In the data rows, 128 means zero.
Here are some points, one per row:
ndarray[132 144 143 86 134 130 137 109 132 156 157 113 116 73 178 128 123 111 164 90 121 121 56
        56 89 142 111 205 91 149 165 183 112 101 136 96 80 100 143 144 120 126]
ndarray[79 78 139 146 136 113 131 88 90 132 135 102 104 122 167 17 187 133 132 136 105 126 229
        165 181 175 144 95 122 73 84 138 108 79 71 105 170 137 121 156 159 85]
ndarray[111 138 96 111 46 167 112 117 118 131 135 99 119 150 128 125 157 178 147 105 89 87 103
        193 104 154 171 132 120 80 127 156 170 180 182 142 190 113 130 124 107 142]
ndarray[179 177 97 88 59 133 127 118 99 133 97 106 111 111 129 169 135 168 170 78 149 104 40
        154 68 137 151 155 125 113 120 173 160 157 190 121 135 71 124 137 99 108]
ndarray[202 174 96 121 125 117 136 167 139 96 78 122 126 134 74 165 124 89 100 137 204 133 119
        161 134 79 92 125 145 164 110 107 167 193 168 141 71 93 137 116 96 123]
ndarray[227 156 70 161 160 159 168 160 138 147 126 149 115 141 92 140 164 137 176 117 203 163 209
        149 123 74 140 126 129 166 101 62 162 165 178 157 79 140 121 128 92 120]
ndarray[63 61 150 178 133 137 127 145 110 171 185 115 128 131 130 102 192 112 112 123 59 133 230
        171 170 118 151 90 128 104 112 128 119 99 77 111 180 175 97 142 195 112]
ndarray[67 77 148 198 138 148 137 111 115 137 131 88 115 160 153 75 141 129 106 118 69 125 239
        163 154 152 178 74 137 108 124 124 135 71 94 108 142 204 73 136 152 58]
ndarray[117 67 145 145 153 101 192 113 145 140 172 174 201 162 128 152 111 142 176 191 116 168 140
        79 123 65 142 152 114 172 141 121 105 111 152 161 147 145 127 142 165 165]
ndarray[147 133 157 121 84 129 161 126 112 120 121 89 120 84 114 195 77 138 143 103 138 85 52
        129 47 131 129 160 129 141 114 166 140 153 187 79 122 154 65 127 76 129]
ndarray[114 133 101 100 136 101 101 162 134 93 57 184 127 137 101 92 115 115 63 166 160 153 145
        123 152 106 57 105 149 158 118 74 147 145 105 151 118 114 146 146 95 126]
ndarray[68 60 141 146 102 217 114 139 144 144 156 117 133 164 118 146 133 174 129 92 79 90 153
        178 149 158 157 107 123 78 106 117 151 122 115 127 197 167 81 94 131 188]
ndarray[165 121 129 135 147 104 130 133 137 109 123 176 115 127 80 104 160 104 113 173 152 176 197
        155 135 104 79 158 136 146 96 87 101 170 153 152 122 116 174 137 94 185]
ndarray[62 75 193 154 175 158 151 129 157 138 157 138 150 144 134 178 64 102 101 112 99 129 116
        74 142 107 104 101 128 140 150 139 94 28 77 104 138 213 68 132 139 138]
ndarray[175 132 75 187 161 173 178 147 148 153 138 151 141 173 117 123 195 177 195 121 180 189 255
        154 143 71 141 75 129 141 102 43 145 136 143 144 123 167 104 147 145 113]
ndarray[92 132 133 142 111 167 172 130 135 113 130 135 147 126 107 202 49 186 138 94 141 66 43
        132 102 128 117 104 145 134 130 111 132 151 127 116 152 170 49 92 105 148]
ndarray[191 175 77 121 131 88 123 159 159 108 106 174 126 156 105 123 137 129 144 153 199 165 180
        133 164 71 83 98 138 140 138 62 142 190 127 151 95 96 169 133 130 133]
ndarray[52 67 191 137 113 148 92 123 138 129 139 57 113 101 124 136 145 86 52 137 70 83 127
        136 127 178 107 151 111 102 102 190 109 95 111 54 168 144 110 121 131 133]
ndarray[163 150 132 157 107 153 149 167 103 119 114 84 134 116 100 161 33 150 115 83 116 95 78
        149 146 136 114 128 147 122 143 150 177 154 148 138 119 155 74 83 99 87]
ndarray[102 90 140 126 147 99 121 126 145 114 128 125 133 126 184 107 163 63 118 201 76 179 123
        76 127 141 148 142 78 152 143 173 90 71 126 113 143 131 214 137 160 141]
ndarray[137 128 115 112 126 56 139 78 109 115 141 153 128 144 181 80 195 134 150 203 102 172 152
        94 121 134 185 137 95 141 121 126 82 111 153 151 139 87 197 178 162 120]
ndarray[109 128 168 150 140 185 120 164 141 150 195 71 181 133 125 177 100 122 97 125 93 72 90
        112 181 155 119 143 104 132 130 177 141 106 106 131 112 176 132 78 183 107]
ndarray[169 122 141 151 155 194 109 147 155 164 206 152 124 106 95 125 180 186 160 71 176 106 186
        134 95 139 141 175 133 111 91 107 151 177 106 112 134 126 124 105 107 185]
ndarray[65 113 107 120 104 138 80 161 130 140 115 102 123 187 179 91 167 99 101 144 72 153 159
        134 213 153 126 105 117 92 154 155 134 128 144 144 173 99 195 156 160 146]
ndarray[78 99 156 107 102 122 65 79 120 153 126 83 95 117 161 66 224 116 83 134 79 127 172
        154 118 192 165 135 126 88 98 173 105 93 148 93 189 111 150 167 147 109]
ndarray[117 105 150 144 122 153 189 117 134 127 131 130 149 102 93 225 68 172 182 98 155 103 62
        123 50 104 110 125 148 134 116 111 114 133 129 113 144 177 37 121 97 150]
ndarray[133 131 174 126 171 78 133 107 115 127 115 194 150 144 117 103 87 85 125 140 142 136 142
        93 149 121 96 119 176 132 124 98 93 101 102 181 85 115 105 115 110 118]
ndarray[184 145 90 135 139 142 133 104 127 140 118 162 104 187 96 69 170 205 175 116 203 129 216
        157 165 113 175 68 144 109 96 31 149 160 101 167 152 118 107 133 138 135]
ndarray[103 118 167 101 154 108 109 116 138 153 181 129 148 81 153 129 118 108 139 109 90 101 93
        64 110 158 115 199 110 141 134 185 81 110 121 99 100 122 144 147 128 121]
ndarray[146 188 89 95 54 129 136 104 78 127 100 98 101 113 110 124 145 147 154 107 120 76 80
        195 114 156 173 99 114 99 105 152 157 183 142 140 128 95 105 100 130 84]
ndarray[136 145 134 133 106 149 132 152 129 112 111 54 122 92 97 215 85 114 63 106 118 72 30
        153 108 125 121 145 138 134 118 182 164 153 155 83 123 129 89 86 115 103]
ndarray[95 91 112 120 115 109 172 76 102 101 80 164 146 107 147 118 131 224 192 124 126 141 118
        140 40 154 166 99 154 116 106 104 90 129 143 124 170 134 54 166 83 112]
ndarray[85 107 143 103 126 96 112 110 142 128 130 131 113 151 199 61 190 76 134 188 90 178 172
        82 158 141 149 121 73 131 143 134 77 60 132 115 151 119 207 169 159 134]
ndarray[113 70 174 164 126 148 133 175 137 141 174 51 115 66 116 144 126 66 82 104 75 123 126
        166 159 127 93 168 123 100 126 194 113 114 100 82 126 158 109 109 150 138]
ndarray[163 165 173 125 141 115 77 113 145 106 116 132 82 127 107 105 112 87 50 121 155 133 166
        108 80 161 156 131 148 126 123 120 129 134 129 133 124 133 160 111 59 170]
ndarray[152 200 136 72 135 92 56 107 130 122 98 127 93 128 123 81 152 74 75 132 165 85 125
        88 141 166 128 133 134 136 137 131 120 126 121 128 79 89 181 141 129 101]
ndarray[37 103 125 125 149 161 86 115 108 133 139 168 117 167 155 68 89 190 117 120 100 115 127
        127 159 162 108 88 154 102 151 106 124 115 56 122 175 168 114 128 141 127]
ndarray[137 163 112 94 132 83 48 130 135 116 82 119 88 133 136 63 194 77 76 169 156 147 175
        143 185 138 101 96 133 126 131 111 122 138 120 104 124 62 207 168 140 114]
ndarray[149 83 149 136 155 124 175 143 146 129 180 141 175 100 105 208 90 136 144 133 117 149 68
        92 98 87 117 184 122 163 139 154 124 115 141 146 126 160 114 92 135 172]
ndarray[161 123 110 155 107 184 170 171 138 114 119 85 147 105 88 200 61 135 134 82 123 123 71
        167 134 77 114 107 130 110 143 153 199 151 111 139 107 139 63 78 131 126]
ndarray[171 120 116 109 133 93 165 139 133 109 115 123 130 97 153 144 126 72 184 162 142 181 57
        75 100 111 101 174 82 171 159 149 106 114 158 115 84 81 183 141 135 145]
ndarray[105 169 62 106 118 127 134 120 105 148 138 170 159 152 165 163 145 140 178 131 105 140 87
        118 146 120 123 145 105 150 167 109 138 152 145 189 112 70 180 137 155 105]
ndarray[187 178 125 125 179 77 116 115 117 111 88 168 140 143 118 122 111 84 112 176 174 167 134
        88 125 99 89 143 150 157 122 106 96 131 164 161 69 93 163 130 106 97]
ndarray[77 117 111 144 169 152 124 138 141 129 164 164 191 154 126 160 86 161 125 110 105 114 91
        110 177 113 117 99 148 119 171 122 131 103 55 159 95 141 110 84 194 111]
ndarray[164 189 147 67 107 119 50 122 131 115 119 88 59 103 115 77 165 102 75 113 151 98 124
        126 142 173 121 122 116 105 123 135 144 160 96 101 121 79 184 120 141 145]
ndarray[164 196 92 124 79 129 158 159 124 110 108 94 143 96 121 159 98 132 138 100 143 109 61
        159 122 129 123 110 115 123 171 165 190 177 132 127 90 114 133 71 132 110]
ndarray[132 74 132 174 193 141 137 139 177 137 133 179 157 173 101 132 147 116 104 188 136 189 210
        124 156 75 141 120 138 156 116 64 117 87 106 178 131 173 131 122 138 173]
ndarray[79 134 117 139 133 164 97 174 136 122 155 131 146 122 116 178 64 164 98 90 91 111 56
        151 133 137 80 99 157 103 169 125 152 129 95 117 165 138 113 91 131 157]
ndarray[187 173 92 122 157 112 154 148 137 125 97 187 156 153 99 157 102 135 155 154 201 148 133
        113 147 59 101 118 146 173 142 63 140 153 137 186 70 119 139 144 118 116]
ndarray[119 141 130 114 91 96 106 91 127 102 97 97 109 85 135 168 118 125 114 121 110 98 54
        150 36 167 144 149 164 135 133 174 105 146 128 103 148 125 107 156 100 157]
ndarray[117 99 178 99 163 81 119 114 114 123 122 124 139 94 148 120 79 113 109 126 109 148 66
        76 103 133 96 190 145 118 139 189 90 75 125 108 104 87 131 136 104 145]
ndarray[153 201 111 154 66 85 145 114 69 136 129 65 94 108 171 81 138 107 135 90 114 112 166
        158 106 164 183 146 122 106 129 149 135 126 177 89 100 134 115 153 123 31]
ndarray[151 167 118 98 140 128 83 104 129 144 94 201 96 162 98 87 92 172 124 117 199 100 150
        112 125 142 147 99 156 137 113 56 146 156 135 170 144 137 126 142 91 140]
ndarray[127 89 102 106 127 99 194 97 116 119 111 176 120 141 201 75 152 116 233 175 149 187 143
        99 133 98 173 138 70 151 143 96 87 95 128 131 128 98 175 162 147 148]
Along one direction, these points spread out more than along any other. Take the direction at right angles to it along which they spread out most. Then take the direction at right angles to both along which they spread out most. Go by this last direction. How far along it is each point below, from 0 to 99? 50 is the average, and the first point above lies past it. One standard deviation of the points above along it is 16.
ndarray[165 121 129 135 147 104 130 133 137 109 123 176 115 127 80 104 160 104 113 173 152 176 197
        155 135 104 79 158 136 146 96 87 101 170 153 152 122 116 174 137 94 185] 50
ndarray[79 134 117 139 133 164 97 174 136 122 155 131 146 122 116 178 64 164 98 90 91 111 56
        151 133 137 80 99 157 103 169 125 152 129 95 117 165 138 113 91 131 157] 39
ndarray[117 67 145 145 153 101 192 113 145 140 172 174 201 162 128 152 111 142 176 191 116 168 140
        79 123 65 142 152 114 172 141 121 105 111 152 161 147 145 127 142 165 165] 36
ndarray[117 105 150 144 122 153 189 117 134 127 131 130 149 102 93 225 68 172 182 98 155 103 62
        123 50 104 110 125 148 134 116 111 114 133 129 113 144 177 37 121 97 150] 33
ndarray[52 67 191 137 113 148 92 123 138 129 139 57 113 101 124 136 145 86 52 137 70 83 127
        136 127 178 107 151 111 102 102 190 109 95 111 54 168 144 110 121 131 133] 56
ndarray[95 91 112 120 115 109 172 76 102 101 80 164 146 107 147 118 131 224 192 124 126 141 118
        140 40 154 166 99 154 116 106 104 90 129 143 124 170 134 54 166 83 112] 41
ndarray[137 163 112 94 132 83 48 130 135 116 82 119 88 133 136 63 194 77 76 169 156 147 175
        143 185 138 101 96 133 126 131 111 122 138 120 104 124 62 207 168 140 114] 71
ndarray[147 133 157 121 84 129 161 126 112 120 121 89 120 84 114 195 77 138 143 103 138 85 52
        129 47 131 129 160 129 141 114 166 140 153 187 79 122 154 65 127 76 129] 59
ndarray[85 107 143 103 126 96 112 110 142 128 130 131 113 151 199 61 190 76 134 188 90 178 172
        82 158 141 149 121 73 131 143 134 77 60 132 115 151 119 207 169 159 134] 64
ndarray[187 173 92 122 157 112 154 148 137 125 97 187 156 153 99 157 102 135 155 154 201 148 133
        113 147 59 101 118 146 173 142 63 140 153 137 186 70 119 139 144 118 116] 44
ndarray[171 120 116 109 133 93 165 139 133 109 115 123 130 97 153 144 126 72 184 162 142 181 57
        75 100 111 101 174 82 171 159 149 106 114 158 115 84 81 183 141 135 145] 75
ndarray[92 132 133 142 111 167 172 130 135 113 130 135 147 126 107 202 49 186 138 94 141 66 43
        132 102 128 117 104 145 134 130 111 132 151 127 116 152 170 49 92 105 148] 34
